Each path below is one point turned by a fixed rotation once a step. After each direction that follows a path, write how fast that rotation turns it, in degrees a step (0 if it stays still).
Each turn is a multiple of 5 degrees from 10 to 175, or 0.
Each row of a path follows its step; steps can be skipped.
path 1
step 0: [  9   4 -14   2 -14 -18   4  -6  -8 -16  14  -4   5   6 -18 -10   5   4
  10   3  13  -8  18  -6   6  10  -2 -10   2  -6  10   4   4  -5   3   4
 -16  13  -6  -2  -6   1   6  10  -3  -2  -3  -6  -7   0  -9  11   4  16
   2  -8  -8   7  -7  -7  -7 -18 -15  -7   8  -8   2   7  10]
step 1: [ -4   4   3   2 -18 -10   3   4  -4 -10  -9  -2  -5  -4   5  11  18   6
  10   0   8  -7   0  -6   8  -8  12   9   6 -22  -1  -4  -6   4  -9 -13
   8   4   5 -12 -24   7  -2 -21   0 -11  20  -3   7   6   7   8  -8   0
   8   3   7   1   3   2   1 -21   4   7  -9  -4   0  -1  -6]
step 10: [  0   1   0  17   2  -3  -2   4   1  -1  -7 -15  -3   6  -7   3   2   5
  12 -10  -2  -1  -8  -2   3  -7   1  12 -33   3  -4  -2   1  15   1   1
   3   8   6  13  -6   2  -2   4 -10 -11  -9  11 -16 -11   2  22  -3  -5
  -5  10 -17  10   1 -11   4  -1   3   7   1  10  17  10   3]
step 11: [ -7  -3   8  12   4  -4  -1   3   5   8   0  15  10  -8  -1   4  12 -10
  -5   7  10 -10   9  -3  10   8  -5  17   2   1  -8   8   3   1   1  -7
  17  14  -6   5  15 -22   2   2   2  -5  11   0  -1 -20  -3  -3   3   2
  -5   3  10  -7   2   4  33  -4  10   9   0   9   3   9  -4]
step 12: [  8  -4  -6  -4  -5  16  10   7   4   4  11   2  -6 -10  -7  16  -1  -1
 -17   7   2 -13  -5  -5  -2   9  -4   3  -3  -2  -3   3  -2   7  19   3
  -4   1 -26  -5  13  -4  -4   2   2 -11 -10 -10   7  -9 -16  -8  -3   3
  11 -11  -1  10  -7  21 -12  -7   8  -2  -1 -12   2  -2  15]
step 14: [  5 -13  15 -12 -14  -7   1  -4 -14  19  -4  -9   1   7   4   4  -4 -10
  19   1   3   2  -7  16  -2  -5   4 -10  22   0  -9   9   2 -12   2 -11
   6  10   2   0  -5  -7  -1 -11  -6   3  19   5  -1  -4   0  -7  -6   4
   1   4   4 -10  13  -3   4 -12  -2   8  -5   4  -1 -25   4]
step 15: [ -5  -1 -29  -1  -6  14  -2   2  20  12 -10  -4   4 -13  -5  13 -18  -5
   4  -5  10   5  -5  12 -16   6  -1  -3   9   4   4   4   3   8  -5   1
  -2   3  -1  -3  -3   6  -5  -3 -10   4  -9  25  -5   3  -5   3 -15 -14
   9   5  -4  -3  -1  -4  -3   3 -16  -7 -11 -10   4  -5   6]
step 16: [ 10   2  -5  -3   8   7   5   4   5  -3  -9   0  28   6  -1 -19   0  -1
  -1   2   3  -8  15   2  -2   7  -7   9  11   0  -3  -8  10  -6  -7   1
   5  -4 -13  10 -13   6  -4   5   7  -1  -4   3  -4  16   2  21  -2   8
   2   4 -16  -3   2   1   9  14 -11  10  10  -4   0  15 -23]
step 18: [-21  13   6   3  -6  -7   2   4   5 -16  -7  -2   3 -14   0  -1   1  -8
 -10   1 -16  11  15   2  12  12  -1  -6  -7   0   8   2  -9 -10 -16  11
  -3   1   1   3   5  11  -2  10  -4  -2  -5  12  -5 -11  -9   0   2 -21
   8 -10  12   8  -4  14   3  -5   4  -4 -14   6  16   0  13]
Speeds:
[-2  1  2  2  4 -2  0 -2  3 -3  3 -2  0  0  4  0  4 -3  2  4  1  0  0  1
  1  3  1  1 -3 -2  0  0  1  1  0  1 -3 -2 -3 -2 -2  0 -2  1  6  0  0  0
 -2 -3  3  0  3 -4 -3  0 -3 -3 -4 -3 -2 -1 -1  0 -2  0  1  0  2]  35
[ 0 -3  0  2 -2  2 -6  1  0 -1  3  1  4  1  1 -1 -1  1  0  3 -2  0 -4  0
  3  2  0  2  0  0  1 -2  0 -2 -1 -1  1  5 -1  2 -1  2  1  2  0  2 -1 -1
  2  0  2 -3 -3 -1 -4  2 -4  0  3  2 -2 -2  3  2  4 -4 -3 -5  2]  145
[ 0 -4  0 -2  2 -3  1 -2 -1  3  2  2  3 -1 -3  1  2 -2  4  3 -4  3  1 -1
  1 -2  1 -3 -2 -2  1 -2  2 -2  1  1 -2  1  4  0 -3  4  0  0 -3  4  2 -1
  3 -4 -1  4  1  1  2  3  0  2 -3  2 -2 -1  0 -3 -2  1  1 -2  2]  80
[ 0 -1 -1  2  2  4  1  1 -5  1  0 -2  0 -1  1  1 -1 -2 -1  2 -2  1  0  0
 -1  0  4 -3 -1 -1  2 -4  1  1 -1 -3 -1 -1 -1 -3  0 -6 -1 -2  0  2 -1  5
 -4 -2 -2 -1  3  3  1  1 -1  6  1 -3 -2 -1  0  0  4 -2 -1  2  4]  145
[ 0  1 -1  0 -2  1 -3 -1  3  2  1 -4  0 -3  0 -1  0 -1  2  2 -1  3  0  0
 -2 -3 -3 -2  1 -2 -2  4  2  1 -4 -1  3  2  0 -2  5 -4  1  6 -1  0  0  2
  3 -3  2  2  0 -3  1  1  2 -2  2 -2  1  2  0  1  1  1  4  1  2]  90
[-2  2  4  0  0 -3  2  1  0  1 -1  2  0  3  1  6  4  1 -3  2 -1  0 -1 -3
  0 -2 -1  3 -3  0 -4  0  1  0 -2  1 -1 -4 -2  1  1 -2  3  3 -3  0 -2  2
 -1 -1  1  0 -2 -2  2 -1  0  2 -3  1  5 -3  5 -3  5  0  0 -2  1]  45
